128 stands for zero in the data rows.
Each row below has a hidden score, from 0 to 20, with 10 about the middle. What is it? The score is a weighted sum of the row's numbers plus the product of two more (or one squared), each taken from its middle value.
[ 93 151 115 115 179 159 151 100 181 122  87 155 113 132 148 200  74 138
 142 164  81 113 129 191 112 150 124 168 145 169 104 103 108  77 161  89] 10
[106 137  52 128  10 183  92 154 166  44 189 153 139  79 177  88 124 113
 157 161 114 194  82 127 179 134 141 191 122 180  73 104 121  89 209 165] 9
[ 83 150 133 136 142 150 109  66 129 112 103  89 111 193  90 192  97 120
 200 131  85 105 178 145 161 130 136 179 153 134 127  75  98 106 175 137] 8
[101 139 129 167 145 197 113  50 101 176  82  87 122 134 133 178 105  71
 229  84 141  92 131 193  94  87 160 179 112 120 122 141  66 130 172  83] 3
[130 207 127 125 175 140 100  60 109  99  92  81 156 140 110 181 109 124
 198 130  82 114 121 176 126 141 141 169 118 151 117 105  95 114 179 107] 9
[158 118 174 132 132 146 181 147 200 241 100   0 120 173 144  98  76 132
  54 153 143 164 136 164 133 129 188  79  53  88 150 133  96 115 105  78] 8
[148  68 171 145 138 125 136 164 221 217 119  38 100 170 113 125  87 144
  60 201 130 157 125 135 158 113 217  84  40  98 182 114 122 123 121  44] 8
[126 165 159  94 127 174 162 124 192 174  81  72 116 169 147 153  75 114
 145 138  82 124 156 204 155 197 121 167  90 108 101 110  77  63 131 155] 6
[ 81 122  99 100 156 157 188 108 197 122 118 134 105 163 152 150  70 143
  88 161  82 103 161 147 189 180 117 154 182 166 123  91 117  85 149 111] 10
[174  67 152 163  62 154  78 190 166 178 112  81 137  69 146 113 144 119
  78 142 211 211 115 123  62  64 238 121  31 124 101 175  63  91 134  54] 9
[ 67 159 119 109 135 161 155  99 123 119 103 109  92 190 107 184 112 129
 159 128  78 101 168 147 192 148  99 199 160 122 146  66 119 121 159 166] 11
[144  70 171 184  65 202 104 204 153 162  94  50  97  65 237 103 147 135
  57 132 190 176 136 135  74  60 217 119  80 102 118 194  64  84 105  17] 13
[ 73 219 116 131 171 168 106  84 139 131  66 136  62 129 108 188 102  92
 214 125 122  92 163 162  65 141 113 147 105 115 123 105 121 101 157 133] 9
[159 200 176 153  14 209 158 129 124 115 176 116 129 103 132 103 116  66
  45 174 167 225  79  86 145  48 138 131  33  67 147  96 141 140 137 163] 17
[115 112 105 151 164 127 142 128  19 196 129 141  44 107 168 122 104 155
  83 134 194 172 102 109 129 100 148  45  43 101 166 185 208 149  89 110] 9
[ 90  23 161 180  49  90  34 175 136 120 147 116 117 120 102 135 143 193
 146 192 209 182 145  99  93  38 204  93  62 136 116 116 171 169 137 106] 12
[116 122 120 121 123 208 232 123 173 159 108 157 135 129 129 123  99 160
 106  89  64 122 148 195 108 183 107 184 173 121 120 110  42  45 106 121] 5
[141 130  56 135  17 144 118 133 178  35 202 140 172  88 186  66 142 122
 121 151 113 167  88 128 184 158 145 173 138 199  46 108 136  73 183 164] 12
[138  99 136 176  84 137 130 105  22 167 158 171  77  35 159 117 133  94
  98 139 212 209 105 159 140  89 167  83  36  89 110 189 128 101 120 153] 10
[164  97 162 131 149 186 153 107 164 112 182 101 178  97 173 112  85 129
 120 243 128  87 114 154 147  98 158  95  87 114 147 160  10 131 171  30] 2
[136 151 201 131  29 228  97 188 181 174 116  30 154  88 140 124 141  74
  13 122 144 201  83  54 255 116 211 156 108  91 142 122  55 139 129 118] 13
[129  92 151 140 124 187 130 197  74 155  50  79 100 107 226 152 161 103
  69 144 183 147  72 105 120  53 200  59 106  59 190 206 153 130 123  15] 18
[122 145 116 121  94 147 109 153 144 144 203 147  55  94 130 127 122 112
 118 123 200 232  95 117 147  58 119 130   3  64 129 117 116 162  93 255] 11
[ 94 162 103 115 153 189 138 112 243  98 125 132  97 154 135 189  79 168
 116 140  83 114 123 147 179 156 108 167 160 123 153  87  60  68 163  91] 8
[108 132  49 150  45 170  89  88 185  38 207 112 163  88 182 120 116 125
 177 163 122 156  95 135 181 113 158 180 152 216  58 113 122  96 207 125] 12
[ 83 147 116 148 134 158 100  59 121 104  99  88 106 191 108 207 117 124
 220 107  97  83 157 148 158  99 145 185 149 128 121 100 100 116 168 127] 8
[125 127 188 165 184 162 119  95  98 206  54 109  99 140 125 186 163  79
 172  52 167  86 139 159  42  60 152 150 105  57 181 148  85 144 121  86] 7
[121 146  84 184 125 135 178 104 107 131 130 138  67 104 159  71 100  92
  52  93 207 152 115 133 159 139 142  59  79  68 159 194 181 174  57 166] 13
[105 157  75 167 112 162 129 133 210 115 106 158 113 124  64  69  77  88
  88 151 130 184  63 130 163 106 154  64 100 136 143 158 179 177  79 131] 9
[132  57 222 176 114  71 128 183 210 123 159 153 115 102  38  90  83  23
 122 197 111 140 165 130 126  70 216 116  77 162 171 117 127 114 144  95] 5
[116   8 195 199  56  74  78 152 136 129 159 145 111  93  64  91 129 151
 156 155 174 123 204 148  43  63 167 135  73 164 108 113 157 155  90 132] 7
[104  70 132 120 149 166 194 141 115 191 128 147  97 137 149 135 132 156
 110  93  58 108 168 213  92 169 112 183 188  87 106 130  47  66  84 127] 13
[100 118  45 149  77 140 100 159 169  88 178 159 117  73 216  97  88 192
 149 168 125 162  88  89 133 163 152 159 168 230  25 132 171  95 168  54] 16
[ 84 137 123 155 158 135 110  69 118 136  82 115 110 188 108 181  95 127
 185 121 109  89 164 108 148 109 121 185 182 177 119  90 137 101 185 113] 9
[134 143 170 116 195 160 113  68  93 178 114  73 181 109 143 173 146 113
 161  87 165  71 118 135  93  74 133 122 123 107 151 149  79 183 122 118] 7
[197 188 161  68 127  90 130 142  79  92 192 110 194 116 116  84 205 130
 131 108 103 125  86 130 101 151  88 130 106  87 163 120  75 140 152 181] 8
[114 149  79 169  95 178 146 112 191 126 117 142 120 142  93  91  67 115
  94 142 153 188  72 138 160 128 153  64  82 111 131 157 188 188  61 138] 10
[ 88 106  72 195 139 121 139 109 133 152 125 169  63 107 159  98  82 157
  76 138 183 154  83 133 153  84 166  58  80  99 211 158 202 165  87  75] 14
[ 85  16 177 177  93  61  55 179 132 110 153 167 123  71  62 112 137 151
 150 194 152 151 159 122  98  81 221 121  63 170 104  96 178 161 107 125] 9
[127  68 155 151 122 138 207 114 156 188 118 159 100 103 133 130  91 102
 132 121  57 106 178 219 106 166 132 175 153 126  87 119  61  57 106 134] 11
[125 124  55 145  50 150 115 130 198  36 202 120 153  86 210  84  94 131
 140 176 108 169  96 115 172 161 150 172 170 201  39 124 136  77 178  92] 13
[ 67 133 151 164 131 159  97  85 140 128  79 109 105 174 107 204 101 106
 199 132  98  88 167 137 136  93 141 186 161 148 131  94 100  89 187  85] 10
[157 134 157 169 134 186  91  94  91 147  67  80 149 170 112 196 154  83
 201  53 111  94 137 176  81  89 152 180 155  94  79 132  59 111 158  95] 8
[184 192 152 119 157 144 110  64  54 128 127  75 170 147  85 150 187  97
 186  63  99 112 109 167  92 107 111 141 111  69 127 123  54 140 145 173] 7
[122 164  87 185 104 204 150 140 183 154  89  73  95 125 122  96  82  95
  69 107 146 169  85 118 187 137 196  69  97  78 143 177 145 193  35 127] 15
[ 70  84 156 152 148 126 134 169 129 215  97  57  46 130 225 125 104 119
  60 180 170 154 104  91 172  92 202  47  61 105 209 165 142 143 106  27] 15
[ 91  28 162 191  49  90  41 171 121 127 147  94 110 107  91 119 147 190
 162 169 213 140 165 136  93  68 200 117  75 137 102 123 150 161 100 113] 12
[107  94 126 132 115 198 203 114 172 166 119 137 129 130 163 116 107 146
 110 101  72 127 155 219 113 184 118 181 171 125 100 118  27  40 123 122] 6
[133 137  50 134  34 177 137 144 168  74 194 118 151  90 185  80 138 153
 141 127  94 190  77 159 144 156 146 187 152 177  53  98  92  60 172 136] 10
[168 140 209 179  43 194 112 235 158 205 129  63  76  88  88 143 132  25
 122 118  94 179 151 131 114  88 194 185  77  46 194 114  41  80 177  91] 11
[140 139 200 139 166 196 143 136  78 232  46  99  92 141 101 190 145  79
 159  75 159 105 141 167  19  70 129 139  81  42 160 134  78 148 102  90] 11
[111 207 140 150 169 169 101  83  91 134  88  86  91 150 107 200 117  86
 225 106 101 112 151 214  94 121 133 169 100 108 109 108 102 110 169 142] 9
[ 41 137 123 112 138 155 157 102 170 128 115 112  74 196 144 177  88 106
 146 171  80  97 189 141 188 126 139 185 157 138 143  70 124 115 161 162] 14
[123 141  91 101  99 182  98 169 152 171 177  90  36 109 183 109 114  90
  69 133 166 248  88 127 193  75 137 151   0  49 167 124 110 119 121 227] 6
[130  88 110 153 105 133  58 167  61 130 173  77  46 124 216 170 155 164
  79 141 234 185  80 112 140  24 202  62  63  38 126 186 123 148 155 131] 17
[ 87 145 114 119 132 189 208 119 195 148 110 164 105 117 137 130  92 169
 114 108  60 121 152 191 148 189 106 173 161 115 131  84  57  57 120 130] 6
[136 117  71 133  50 161 140 122 211  32 197 131 180  85 184  95  92 122
 115 173  94 162  99 137 173 150 153 176 147 211  37 115 117  65 176 135] 9
[ 42 106 118 104 143 130 157 144 177 142 102 105  83 180 152 174  73 153
 127 184  89 111 163 114 160 157 124 158 176 179 118  81 167 104 145 119] 16
[ 98 142 114  89 160 118 112  83 130 142  88  79 145 195  96 176  95 173
 178 128  88 107 156 126 143 163 106 172 174 166 101  80 137 114 166 130] 9
[156 167 139  51 164  68 132 134 102 159 104  89 135 157  98 132 112 182
 135 149  86 142 117 170  81 188 114 130 113 136 113 107 131 103 151 135] 12
[163 127 202  88  67 139 107 170 185 185 130  16 192 183  58 124  94 152
  49 188 112 212 102  92 133 141 165 104  96 128  93  96 133 114 152  80] 11
[121  50 201 130 101  45  74 192 204 162 137  44 128 164  54 119 101 114
 121 224 140 157 153  87 137  78 188  84  59 156 143  98 175 162 171  83] 9
[134  28 181 149  86  55 108 124 163 133 195  84 142 112  96 111  91  45
 146 211 109 117 184 173 145 107 192 120  94 175  83 114 141 126 168 141] 11
[176 120 203 134   6 150  61 185 142 196 139  15 143 163  81 118  80 156
 141 185 115 189 164 111  85 128 153 137 106  92  59 107 139 156 107 116] 19
[168  55 139 108  85 156  69 188 163 188 107  25 130 159 154 123 120 197
  86 141 185 231 105 148  79 102 201 101  64 106  53 172  87 108 132  60] 5
[ 89 149 121  74 151 129 178 122 163 137 104 128 106 163 131 157  76 157
 113 156  71 120 144 124 147 198 111 172 150 145 133  74 142  95 150 147] 11
[123  66 133  95 122 105 142 135 183 119 143  99 150 122 169 122  39  99
 135 230  83 156 102 187 161 153 170 144 114 198  56 123 123 110 181  91] 8
[131 151 122  63 182  93 150 138 145 140 107  93 126 161 118 148  99 144
 112 173  83 120 140 167 107 195 127 144 127 179 120  98 121  72 178 104] 12
[149 172 166 130  39 196 133 127 145 169 168  66 159 134  86 113  73 117
  40 165 176 231  87  94 170 119 161  92  48 106  83 139 155 148 105 160] 12
[144  88 205 110 147 108 126 222 109 253  82  38  94 177 112 136 127 136
  74 158 176 156 113 101 100  95 171  73  50  75 195 139 155 123 119  48] 9
[ 92 106 112 109 145 157 195 112 199 126 115 149 107 151 144 146  72 155
  90 143  71 107 159 156 183 180 110 170 179 169 105  83 114  68 151 123] 7
[127 136  60 104  64 170 108 132 201  98 166  80 192 111 193  73  81 185
 105 186 146 158 102  98 149 173 148 143 159 210  34 127 139  63 194  69] 13
[ 76 148 129  79 148 128 157 157 124 147 104 107  83 191 110 136  99 187
 123 172 107 101 175  97 146 159  89 152 167 132 169  85 149 110 166 126] 12
[138  60 175 139  84 171 105 153 214 174 114  19 164  50 250  80 102 178
  27 144 192 177 159 125  95 107 216 109 114 178  70 174  91 105  86  42] 12
[197 197 186  78 140  68 140 164  83 125 139 130 115 139  72  92 173  67
 130 121 118 137 122 178  88 156  94 132  68  58 172  96 140 133 159 211] 10
[131 176 132 166  32 229 167 103 170 119 154 129 102 137 105  92  79 135
  53 173 167 229  69 140 138  62 145 110  49  92 170  96 152 147 112 137] 8
[ 97 131  47 112 117 187 123 146  52 178 152  78  34 150 197 146 133 188
  55 107 203 226  78 118 167  81 128 107  46  34 163 147 133 143 119 186] 10
[ 84  19 122 169  80 106  30 171  75 149 147  76  76 130 149 144 171 205
 108 169 225 175 127 126 104  51 233  77  48  90 105 160 142 143 130 107] 17
[103 111 127 124 129 189 212  99 169 164 109 159  99 114 144 142 104 139
 114 117  48 118 140 211 156 169 113 188 160 117 122  95  40  49 122 137] 7
[141 138  48 129  16 157  96 126 174  26 206 139 181  96 167  73 141 127
 148 151 109 175  90 123 166 139 149 166 141 177  57 106 138  83 187 172] 11
[ 69 138 137 141 138 156 112  83 142 124  77 100  99 189 104 210  89 110
 188 131  97  82 177 143 151 129 130 180 177 148 109  84 123 108 162 111] 11
[135 125 174 158 144 196 123 109  84 224  83 100 109 121 100 189 145  33
 191  87 161 102 137 189  88  77 155 185  88  60 178 149  42  88 179  74] 2
[100 152 136 150 136 160  87  43 113 116  99  96 152 165 106 189 122 126
 209  95  94 105 145 163 138  87 145 192 151 117 107  94  91 129 158 117] 8
[109 127 157 173  92 228 132 185 174 196  52  55  85 122 149 119 121  79
  34  81 133 162  79 121 199 115 212 126 131  74 190 179  80 163  61  81] 16
[ 82  65 148 188 163 116 146 169 126 175  85 138  53 121 145 100 113 176
  50 176 154 130 110 113 135  76 214  77 101 102 247 128 165 140 144   5] 19
[ 83  35 174 178  58  87  55 170 137 103 167 138 110 108  90 133 146 188
 147 177 194 132 173  98  97  36 196 114  69 147 140  98 175 200 119 141] 12
[115  93 129 143 109 191 210 118 163 178 116 146 114 111 153 122 125 169
 101  91  63 116 159 222  99 186 126 181 170 104 108 115  20  48 109 128] 10
[131 122  51 149  58 170 138 133 189  65 189 126 164  94 197  84 100 150
 114 148  94 168  98 142 162 178 160 179 170 193  28 110 101  58 158 106] 12
[ 31 101 119 137 155 141 139 136 162 128  75 142  58 174 150 189  65 157
 160 164  92 111 174 121 155 116 127 163 178 171 103  84 158 104 142 108] 15
[ 69 103 112 147 171 139  79  55 123 116 106 124 140 152 148 193  83 167
 192 112 121 103 147 127 130  84 162 165 177 179  63  94 142 130 160 102] 7
[186 205 172  66 169  89 116 105  53 123 121 107 164 143  97 136 164 143
 154  97  95 123 106 168  95 142  90 149 115  95 137  93 115 135 151 180] 8
[136 193  93 169  78 169 151 103 173 138 135 125 127 140  66  91  70 131
  69 145 179 217  75 142 136 126 134  64  52  92 124 148 174 165  78 140] 10
[ 74  89  76 156 135 130 132 141 112 151 136 128  89 137 158  94 106 239
  45 174 208 154  74  90 178  79 177  63  82 109 222 117 204 163 123  59] 17
[ 79  52 149 180  50  99  41 182 122 108 146 102 115 109 105 118 169 198
 150 170 224 140 153 107  99  43 199  84  73 116 146 131 172 172 130  96] 15
[116  95 145 145 114 182 205 114 165 182 127 157 124 106 133 107 119 168
 119  76  71 108 163 222  85 180 109 178 157 114 100 115  28  48 105 130] 5
[150 137  66 158  31 167 106 140 179  44 215 124 162  76 192  60 124 131
 121 152 110 168 101 124 173 167 147 167 162 178  38 102 119  65 179 134] 11
[150  89 169 190  72  93 151 151  51 185 173 197  30  57 139 132 141   9
 118 132 178 204 125 161 148  59 121 103  34  68 175 158 122  98 135 199] 15
[197 129 114 156 149 159 153  86 111 136  50 110 177 110 114 152 141  44
 156  33 139 108  91 158 167 125 157 134 128  74 154 178  81 176  85 140] 5
[196 208 121 120 141 116 107 102  72  65 178 121 183 137 123 115 210 110
 169  84 120 101 106 123 121 137  70 126 128  88 161 140  91 161 130 178] 9
[113 179  87 187  72 216 156 138 168 104 133 143  99 102 135  86 112  66
  81  93 173 179  69  92 182  88 140  81 104  91 151 189 150 199  54 151] 15
[128 141  72 185 116 168 199 102  85 129 104 164  82 109 227 103 120  89
 107 100 182 166  60 150 162  59 118  82  86  80 152 203 153 168  72 137] 15
[124 123 154 146 128 172 209 103 153 156 104 180  89 103 131 127 113 127
 118  98  52 106 158 211 142 159  96 174 150  88 151 114  33  65  94 151] 7
[109 136  50 158  46 157  65 149 142  33 237 140 139  86 200  62 141 131
 146 177 128 154 107  91 148 130 149 147 141 189  45 139 162  89 192  90] 13
[ 98 155 125 148 134 139  99  75 115 103 101  95 134 189  86 193 143 109
 197 101 120  77 173 130 139 113 111 180 172 141 144 100  93 101 195 115] 11
[183 171 130  82 154 150 105 103  99 118 151  84 216 103 121 123 180 118
 126  79 158 102  87 112 147 126  96 107 122  77 168 165  75 194 111 173] 5
[188 200 121  83 125 102 130 143 104  71 199 122 202 121 129  83 209 128
 141 107 125 112  95 104 100 144  68 111 105 104 178 116  91 154 151 171] 7
[124 144  64 167 109 166 147 141 173 116  98 133 113 124 107  83  98  82
 105  99 150 160  70 120 171 132 144  69 117 119 123 195 162 195  48 150] 12
[105 128  52 187 155 140 165 131 159 130  74 175  78 118 157  92  89  98
 104 112 153 134  86 143 148 106 164  63 124 123 176 190 193 157  70  98] 12
[ 86  38 152 194 112  91  60 173 153  94 146 211 116  56 103 128 150 171
 138 192 142 146 126 108  64  63 190 119  98 163 158  96 190 148 115  77] 12
[118 104 169 150 145 152 196 116 113 184 117 187  84 106 128 124 129 115
 134  97  71  94 195 205 100 170  94 163 158  78 150 133  49  69  84 138] 10
[151 121 132 196  60 107  58 179  61 103 188 214  90  44 144 104 228  58
 173 106 157 118 112  72  96  62 137 157 122 103 207 105 131 106 185 123] 13
[128 140 145 178 141 149  91  47 117 115  84 113 139 173  93 199 135  93
 189  78 120  94 161 138 149  93 139 180 173 132 120 100  88 103 167 112] 7
[181 154  87 139 154 151 105  78 106 115 100  98 192 113 130 132 155  91
 155  31 145 119  69 124 189 127 144 122 133  93 134 180  89 206  82 156] 5
[174 182  94 116 146 114 104 111 109  74 142 130 186 127 123  98 186 116
 169  62 106 115  72 140 138 136  89 114 142 100 148 156  98 194 110 172] 8
[154 144  64 165 133 155 145  99 145  79  82 168 109 137 155  98 121 100
 156  67 103 114  79 175 159 122 108 132 158  93 141 182 114 202  50 171] 10
[117 130  85 188 123 143 167 105  92 131 123 184  58  96 173  84  97  60
 105 107 183 158 104 149 143  95 141  68  74  99 137 193 190 155  65 167] 14
[ 97  84  87 192 107 159 115 154 113  95 100 216 118  33 183  98 125 127
 101 148 162 169  76 119 127  92 206  79 105 163 109 193 175 147  91  63] 13
[120 127 174 149 145 129 203  95 128 143 118 172  90 112 128 162  96  67
 156 141  63 103 180 198 155 154 102 160 139  82 166 120  60  91 120 152] 12
[123 149  94 164  30 133  81 144  62  52 190 208 129  47 153  82 203  67
 186 114 135 145  78 107 155  81 132 154 105 100 173 104 143 135 182 187] 11
[110 125 154 179 111 167 114  73 110 136  66  97 114 170 112 197 123  71
 206  80  95 107 162 173 145  97 155 193 162  89 120 104  78  95 163 116] 11
[173 145 167 164 157 156 142  91  68 172  51 116 155 134 110 156 146  69
 167  37 137 104  99 166 111  86 147 138 124  51 163 160  65 167 110 141] 8
[177 192 101 122 145 145  83  64  84  81 139 101 203 146 113 126 180 126
 193  64 115  97 102 147 113 117 103 140 144 109 126 132  83 163 129 142] 5
[134 147  80 156 121 170 137 141 180 133  78 111 126 116 127 100 105 100
  95  76 144 152  70 114 212 148 172  77 133 111 105 202 140 212  33 140] 12
[ 98 122  73 199 145 146 175 140 120 167  75 147  51 131 178  90 118 133
  73  96 186 136  87 134 138 116 158  71 101 109 207 185 191 158  71  79] 16
[ 83  38 152 183  85 108  54 167  96  94 141 167 113  80 143 133 151 222
 145 199 175 150 117  97  98  43 197  92  87 142 164 116 196 167 121  70] 15
[124 104 150 144 117 173 193 113 165 191 107 158 118 117 124 111 102 137
 125  90  83 109 179 218 105 200 115 173 150 125 104 118  49  51  93 127] 4
[129 132  52 158  38 164 121 129 203  36 200 118 155  79 214  75 107 127
 124 160 100 167 101 112 175 152 155 173 159 206  35 118 114  86 184 120] 14
[ 48 100 125 166 148 160  98 112 172 144  67 126  78 170 133 202  73 123
 174 136 116  94 185 119 121 109 165 169 178 189 102  98 154 104 152  66] 11
[132 119 158 130 191 149 105  72  94 192  65  88 158 129 123 188 129 102
 169  51 152 101 119 151  96  82 134 137 120  87 147 159  81 180 103 118] 6
[198 197 123 120 137 124 108  72  69  81 149 107 199 138 107 114 194 108
 170  81 122 110  90 150 118 112  91 122 123  81 141 145  75 162 146 187] 8
[136 140  57 162 119 167 140 132 149 110  97 138 115 106 155  61 104 113
 106  86 160 154  67 135 145 130 156  65 124 104 133 208 158 192  43 138] 11
[118 122  65 187 127 150 148 129 105 104  98 185  98  80 166  87  92 120
 131 128 156 165  64 147 141  90 165  63  95 127 125 210 169 175  71 112] 11
[ 95  70 139 210  84 137  78 136  78 105 118 206 112  61 178 116 155 194
 124 159 203 182  79 134 100  56 187  84  67 142 122 175 158 173  87  77] 14
[129 116 138 144 114 198 210 108 190 168 114 156 127 109 130 119 108 144
 113  98  76 126 153 216 112 176 110 164 132 130 109 120  19  36 103 119] 2
[123 123  50 153  44 165 121 121 201  51 202 120 169  80 197  79  91 129
 114 169 117 164 113 116 174 150 165 158 166 218  25 117 122  69 175 109] 12
[ 54 111 125 149 161 157  88 120 177 131  75 105 103 158 120 208  84 140
 183 151 117  96 174 105 129 101 151 163 168 190 117  98 126  83 171  45] 8
[135 134 166 159 182 166 111  81 105 172  53  80 163 150 115 199 143  98
 185  57 155  90 110 158  81  76 142 138 143  85 157 149  79 176 130  83] 8
[192 195 114 135 133 142 107  95  85  87 132 100 183 153 107 100 187 110
 181  48 100 127  81 156 131 127 114 124 142  79 137 143  91 176 106 177] 8
[137 144  48 143 135 157 136 144 152 120 107 136 123 125 126  92 104  89
 115  90 132 159  63 132 190 149 147  74 115 101 135 201 151 202  51 165] 10
[107 131  58 155 161 140 132 156 181 120  90 189 101 118 113  78  99  73
 130 139 118 146  62 122 143 128 154  72 133 132 162 177 174 180  65 114] 10
[ 86  27 191 193 102  67  59 164 151 116 151 203 120  49  53 106 130 150
 167 172 141 140 166 130  65  79 181 136  84 174 117  95 172 155 103 105] 7
[125  88 151 151 136 168 209 144 131 194 122 157 109 107 133 118 121 138
 128 102  76 113 173 239  70 176 129 174 147 101 104 146  33  64  82 111] 9
[117 113  47 164  98 140  94 159 143 120 168 156 124  71 188  99  75 190
 157 155 127 165  89 109  91 184 152 151 175 203  32 130 158  87 152  35] 16
[197 162 151  76 167  80  99 106  86 138 147 118 211 126 150 150 135 214
 130 118 144 109 124  61  93  97  70 151 174 168 123  98 127 115 178 122] 8
[159 162 109  69 151 128  99 125  86  99 175  86 198  83 143  95 161 130
 109  86 138 129  65  85 185 161 113  97 117 113 153 168  96 196 109 169] 5
[174 174  96 110 129 107 127 127  96  98 158 128 182 132 128  81 182 109
 140  79 108 127  72 131 149 154  96  99 132  88 153 156 104 189  80 187] 11
[127 144  60 142 134 141 141 150 162 106  98 162 133 131 105  86  94  84
 115  92 127 157  59 141 188 139 130  77 114 108 130 188 159 202  47 151] 8
[102 102  79 171 169 102 121 159 211  99 122 220 105  99  98  84  85 132
 146 169  82 133  77 128 102 105 142  75 122 145 173 139 179 178  99  72] 8
[125  62 180 176 133 132 150 125 127 196 113 149 107  94 124 125 101 103
 181 117  89  87 201 216  69 164 121 151 124 152 100 151  58  74  76 110] 6
[125 102 120 123 180 173 206 148 149 156 107 182 124 120 155 141  89 183
  90 125  70 134 123 195  98 195 124 179 176 114 105 121  69  51 120  80] 7
[169  78 184 130 101 103  84 172 103 255 137  88 142  78 140 132 115 113
 150 102 190 189 139  61  57  58 150 127 132 192 115 174 110  74 173  36] 5
[182 149 109  92 128 130 129 131 151  99 128 120 207  79 159  64 142  89
  87  86 139 140  69 113 202 144 131  91 133 127 117 182 115 190  72 160] 7
[152 164  97 115 153 106 110 104  87  94 145 111 167 118 108 116 173  85
 146  57 100 130  78 118 232 161 125 127 138  81 152 176  94 182  95 190] 9
[185 180 140  96 153  77 121 131  57 104 149 136 148 168  83  88 194 100
 155  89 106 113 102 166 118 133  73 111 100  75 166 157 121 159 109 207] 8
[143 179  96 158  84 133 160 105 100 118 162 172 101 138 100  87 113 114
 123 135 177 185  79 138  90 101  93  63  63 113 114 167 212 180  72 183] 15
[106  32 172 153 111  51  31 166 143 158 188 149 112 110 113 157 119 172
 176 200 128 147 164  90  40 104 140 101  91 139  96 114 209 150 104  75] 14
[154  22 161 179 123 106 104 151 126 180 132 143 129  66  96 116 123 187
 145 116 153 135 178 221   0 154 179 137  92 113  38 186  99  85  67  75] 7
[ 95 107 114  95 145 167 193 126 190 151  94 156 117 138 163 157  74 199
  89 130  62 130 132 165 119 188 128 175 187 146  86  92  98  61 112  82] 10
[116  87 135  70 139  83 104 162 154 223 124  88 154 148 126 137  75 190
 152 177 148 147 125 118  69 164 122 115 135 206  69 123 149  98 166  59] 8
[216 169 171  61 125 101 131 129  95 143 159  62 182 164 106 101 189 162
  96 107 116 126 112 139 113 157  83 110 107  58 150 105  81 143 153 184] 9
[143 136 147  81 169 138 125 110 117 149 166  53 214 142 100 137 142 167
 142 168 149  74  92 131  86 146 122  88  86 140 168 148  65 153 172  60] 8
[138 153 123  96 162  76 116 169  92 112 169 197 138 106 129 134 212 160
 111 100 179  77 163  71  33 136  66 106 156 148 134 122 172 109 121 119] 12
[107 149 139  98 149 100 135 150  82 107 174 174 111 141 110 150 192 153
  96 109 160  69 186  23 110 131  41 129 171 140 159 100 167 122 138 147] 11
[108 140 135 126 146 106 125 129  91 110 161 179 111 150 104 164 192 136
 130 100 157  51 179  50 137 118  58 140 196 126 182 111 160 131 124 156] 13
[152 100  86 189  87 141 118 133 125 105 108 201 136  56 194  96 149  89
 110  67 209 157  85 131 100  70 153  81 128 134  90 217 152 170  56 120] 12
[142 148  94 118 151 107 162 113 112  73 144 194 120 113 139 126 177  99
 164  60 136  63 151 133 126 118  56 153 153 124 179  98 126 141 116 199] 4
[113 162 126 116 135 125 146  84  80  80 157 176  95 141 132 149 184 104
 136  97 141  65 173  62 157 101  58 163 158  95 209  91 128 142 145 208] 10
[ 85 155 120 123 139 135 127  78  90  92 141 156  94 166 108 183 167 122
 143 113 137  58 194  77 163 108  87 163 177 116 180  83 140 130 144 169] 12
[168 136 149 157 118 108 117  73  96  63 130 186 131 123 174 154 188 101
 151  69 148  62 154 124 119  71  81 148 171  95 139 111 128 150 103 184] 12
[136 185 128 103 135 106 131 134 131  56 192 181 171 113 155 114 222 122
 136 108 134  66 143  85  72 110  60 116 143 139 167 105 116 136 141 140] 10
[124 172 128 133 119 123 136  43  84  80 140 135 142 145 121 153 178 102
 173  86 123  89 148 102 169 127  78 169 155 109 173  92 120 154 167 208] 11
[112 162 107 146 132 137 127  33  88  96 111 136 125 172 101 176 151  96
 174  87 116  91 142 129 186 122  89 175 146  95 152  94 113 154 148 207] 10
